One turn sends every row of this set to another row. A few are shown first. Where does it send the rows asked after them?
dide: -1.71	-2.30	+1.67	-2.00	-0.39	-2.45	+0.17	+1.60	+0.18	+0.00	-1.38	-0.25	-1.39	+0.82
Rusuk: +2.93	-0.16	+1.76	-2.94	-2.49	-2.58	+1.04	-0.22	-0.10	+2.52	+1.41	+2.06	-0.09	+1.21
zet: +1.90	-1.83	+2.48	-2.88	-2.12	+2.16	+1.01	-0.73	-0.22	-1.10	-0.19	-0.03	+2.16	-0.95
zap: -0.53	-2.93	+2.29	-0.04	+1.11	+0.88	+2.15	-0.14	+0.71	+0.05	-0.35	+1.52	-0.34	+1.59
fube: +0.63	+2.45	-0.42	-0.62	-2.10	-0.10	+2.00	-1.03	-1.66	+0.12	-1.90	-1.30	+0.37	+2.10
Zonol: +1.03	-0.17	+1.97	-3.14	-2.10	+1.88	-2.40	+0.30	-1.70	+0.81	-0.68	-0.12	-2.48	+2.06
nufor: +4.20	-0.96	+1.81	-3.28	-2.64	-2.16	+1.47	-0.96	-0.45	+0.66	-0.03	+1.42	-1.58	+2.10
Kosa: +3.42	-0.48	+2.31	-2.59	-1.90	-3.08	+2.88	-1.04	-0.17	+1.08	+0.85	+1.02	-0.40	+0.72
peb: +2.96	+1.07	+1.53	-3.52	-1.50	-2.74	+2.22	-1.45	-1.40	+2.09	+0.88	+0.86	-0.15	+0.90
Rekod: +0.35	-1.82	+1.72	+0.00	+0.95	+1.33	-0.58	+1.80	-1.49	+1.35	-0.58	+2.00	-1.32	+1.31
niku: +3.02	-0.26	+0.79	-1.18	+0.81	-0.54	+0.11	+0.16	-1.67	+2.15	+0.28	+3.30	-0.73	+1.43
duru: +0.73	-3.00	+2.22	-3.15	-2.75	+1.67	+0.79	-1.64	-0.97	+0.44	-0.46	+1.19	+1.64	-1.00
pifil: +1.79	+0.79	+2.43	-1.59	-2.12	+1.45	-2.13	-0.49	-2.65	+0.56	-1.36	-0.15	-2.43	+0.30
gune: -0.59	+1.80	+0.40	-1.09	-1.39	+0.94	+2.24	+0.43	-1.54	-0.91	-0.56	-2.23	+0.44	+2.25
tirod: +0.90	-1.55	+2.35	-1.64	-2.56	+2.51	+0.79	-1.88	-0.24	-0.39	-0.37	+1.81	+1.40	-1.23
Kuri: -1.44	-1.63	+0.72	-3.36	+0.33	-2.67	+0.50	+0.55	+0.50	+0.40	-1.17	-0.13	-1.60	+2.11
Vifa: +3.90	-0.75	+1.78	-2.88	-1.50	-1.88	+2.69	-0.88	-0.53	+2.22	-0.09	+2.34	-0.83	+0.50
kem: +0.10	+2.41	-0.61	-0.63	-0.61	+0.38	+2.51	+0.06	-0.32	-0.44	-1.21	-1.18	-0.26	+2.35
pez: +1.48	+0.74	+2.42	-2.11	-1.62	-0.03	-2.22	+1.04	-3.21	+1.23	-0.71	+0.35	-1.64	-0.36
vadu: +2.80	-0.19	+1.60	-2.83	-2.14	-3.02	+2.05	-0.52	-1.43	+3.18	-0.31	+1.34	-1.03	+1.43
bif: -0.85	-2.04	+2.23	-2.66	+0.81	-2.00	+1.85	+0.74	+1.37	-0.06	-2.02	-0.78	-0.75	+1.16
musaf: +0.59	+0.78	+2.46	-1.78	-1.08	+2.28	-1.32	+0.85	-2.98	+0.89	-1.49	+0.65	-2.49	+1.07
bar: +0.17	-0.17	+3.58	-2.14	-1.71	+1.07	-1.76	+0.64	-2.83	+2.24	-0.99	+0.26	-2.02	+0.43
falar: -2.71	-1.36	+2.74	-2.39	+0.34	-1.97	+0.77	+0.46	+0.59	-0.09	-0.87	-0.32	-0.39	+1.03
rotib: +0.90	+0.33	+2.62	-1.31	-1.45	+1.82	-2.18	+1.43	-1.26	+1.58	-1.03	-0.64	-1.58	-0.14
Lisas: -0.95	-1.94	+1.50	-4.35	+0.31	-1.15	+0.51	+1.11	+1.50	+0.11	+0.24	-0.45	-0.23	+1.84
bug: -0.19	+2.49	+0.04	-1.72	-1.94	-0.01	+1.72	-0.65	-1.78	-0.64	-0.79	-0.50	+0.11	+3.79
dinod: -1.72	-1.74	+1.90	-2.92	+0.62	-2.27	+1.56	+0.83	+1.08	+0.00	-0.18	+1.32	-0.99	+1.79
Nop: -0.47	+1.88	+0.29	-1.61	-1.91	+0.90	+2.75	-2.04	-1.31	-0.13	-0.89	-2.00	+0.19	+2.33
gasu: +2.12	+1.83	+0.11	-0.64	+1.15	+0.26	+1.80	-1.84	-1.14	+0.59	+0.04	+1.70	-0.19	+2.73
Bir: +1.67	+1.61	+0.43	-1.34	-1.42	-0.03	+2.29	+0.41	-0.84	-2.06	-1.24	-1.97	-0.06	+2.74
bib: +1.14	-0.59	+1.89	-0.07	+0.12	+2.37	+2.53	-2.95	-0.30	-0.41	-0.23	+1.47	+0.54	+1.44
Fegi: +0.47	-1.53	+2.37	-1.62	-2.61	+0.57	+1.42	-2.66	-0.16	-0.58	-1.20	+0.85	+2.24	-1.26
sud: +1.39	-2.03	+2.91	-2.63	-2.50	+1.60	+1.70	-2.71	-1.33	-0.85	-2.05	+1.22	+1.35	-0.04
midot: -0.12	-3.26	+2.28	-1.81	-3.13	+1.21	+1.62	-2.29	-0.11	-0.13	-1.27	+0.36	+0.75	-0.70

Kosa goes to -> duru
musaf goes to -> kem
Now find these:
midot goes to -> pez
Rekod goes to -> gasu
fube goes to -> falar
nufor goes to -> zet
sud goes to -> rotib

One turn sends every row of this set to another row. A few are shown first. Where does it send the rows asked after them?
Pileb: +0.28	-1.82	-0.99	-3.27	-1.61	+0.20	+0.44	-1.04	-2.77	+0.02	-0.86	-0.68
vipuf: -0.31	-2.41	-1.29	-0.27	-0.11	+1.22	-1.46	-1.09	-0.79	+0.11	-1.97	+0.12
merul: -0.52	-1.56	+1.08	-0.09	+1.37	+0.33	+2.38	-0.94	-0.55	+2.27	-2.78	+2.31
linap: -0.65	-0.97	-0.22	-3.72	+1.14	-0.32	+3.49	+0.52	-2.99	+0.28	-0.50	+2.18
linud: +3.70	+1.51	+0.97	+1.72	+0.34	+1.30	+1.44	+0.36	-1.41	+1.12	-0.66	+0.85
vus: +1.78	+2.57	+0.43	-0.65	+2.04	+1.20	+3.01	+1.69	-0.59	-0.07	+1.27	+1.36
nakip: -0.09	-2.17	-1.72	-2.00	-0.59	+0.48	-1.17	-0.80	-2.37	-0.68	-0.66	-0.26
volur: +0.09	-2.11	-0.21	-0.50	-1.13	+1.21	-0.20	-1.82	-0.58	+1.38	-2.67	-0.22
goba: +2.40	+2.35	+1.63	+0.65	+1.24	+0.03	+1.83	-0.08	-0.83	+1.04	+0.92	+0.75
rezi: +2.30	+2.57	+0.85	-0.88	+1.21	-0.07	+2.44	+0.71	-1.66	+0.17	+1.81	+0.75
rokek: +3.14	+1.84	-0.50	-0.94	+0.94	+1.95	+2.67	+2.46	-2.25	-0.75	+0.65	+1.24
dud: -0.98	-2.23	-2.22	-0.88	+0.72	+2.64	-0.53	+0.49	-0.06	-0.70	-1.92	+0.80
gen: -0.91	-1.95	-1.47	-1.17	+0.27	+3.34	+1.14	+0.47	+0.71	+0.35	-2.90	+0.72
dupod: -0.75	-1.94	-2.61	-2.68	+0.31	+1.81	-0.24	+0.69	-1.75	-1.51	-0.70	+0.39
Tiv: -1.25	-1.20	-0.28	-1.98	+2.22	+1.57	+3.73	+1.19	-0.60	+0.83	-2.01	+2.91
Tak: -0.72	-1.64	-2.27	-3.82	-0.24	+2.34	+1.72	+1.03	-1.45	-1.04	-0.99	+0.45
Nev: +1.93	+2.32	+1.14	+0.87	+1.95	+1.34	+2.49	+0.91	+0.24	+0.77	+0.37	+1.34
zomik: +3.02	+1.61	+0.00	+1.01	+1.35	+2.78	+2.42	+2.19	-0.63	+0.26	-0.71	+1.58
das: +0.07	-1.27	+1.15	-1.90	+0.25	-1.55	+2.22	-1.61	-2.88	+1.78	-1.26	+1.52
Zis: +3.81	+1.60	+0.48	-0.26	-0.11	+0.38	+1.72	+0.76	-3.16	+0.15	+0.66	+0.54

Pileb goes to -> volur
linap goes to -> das
Now find these:
vipuf goes to -> dud
zomik goes to -> rokek
goba goes to -> Nev

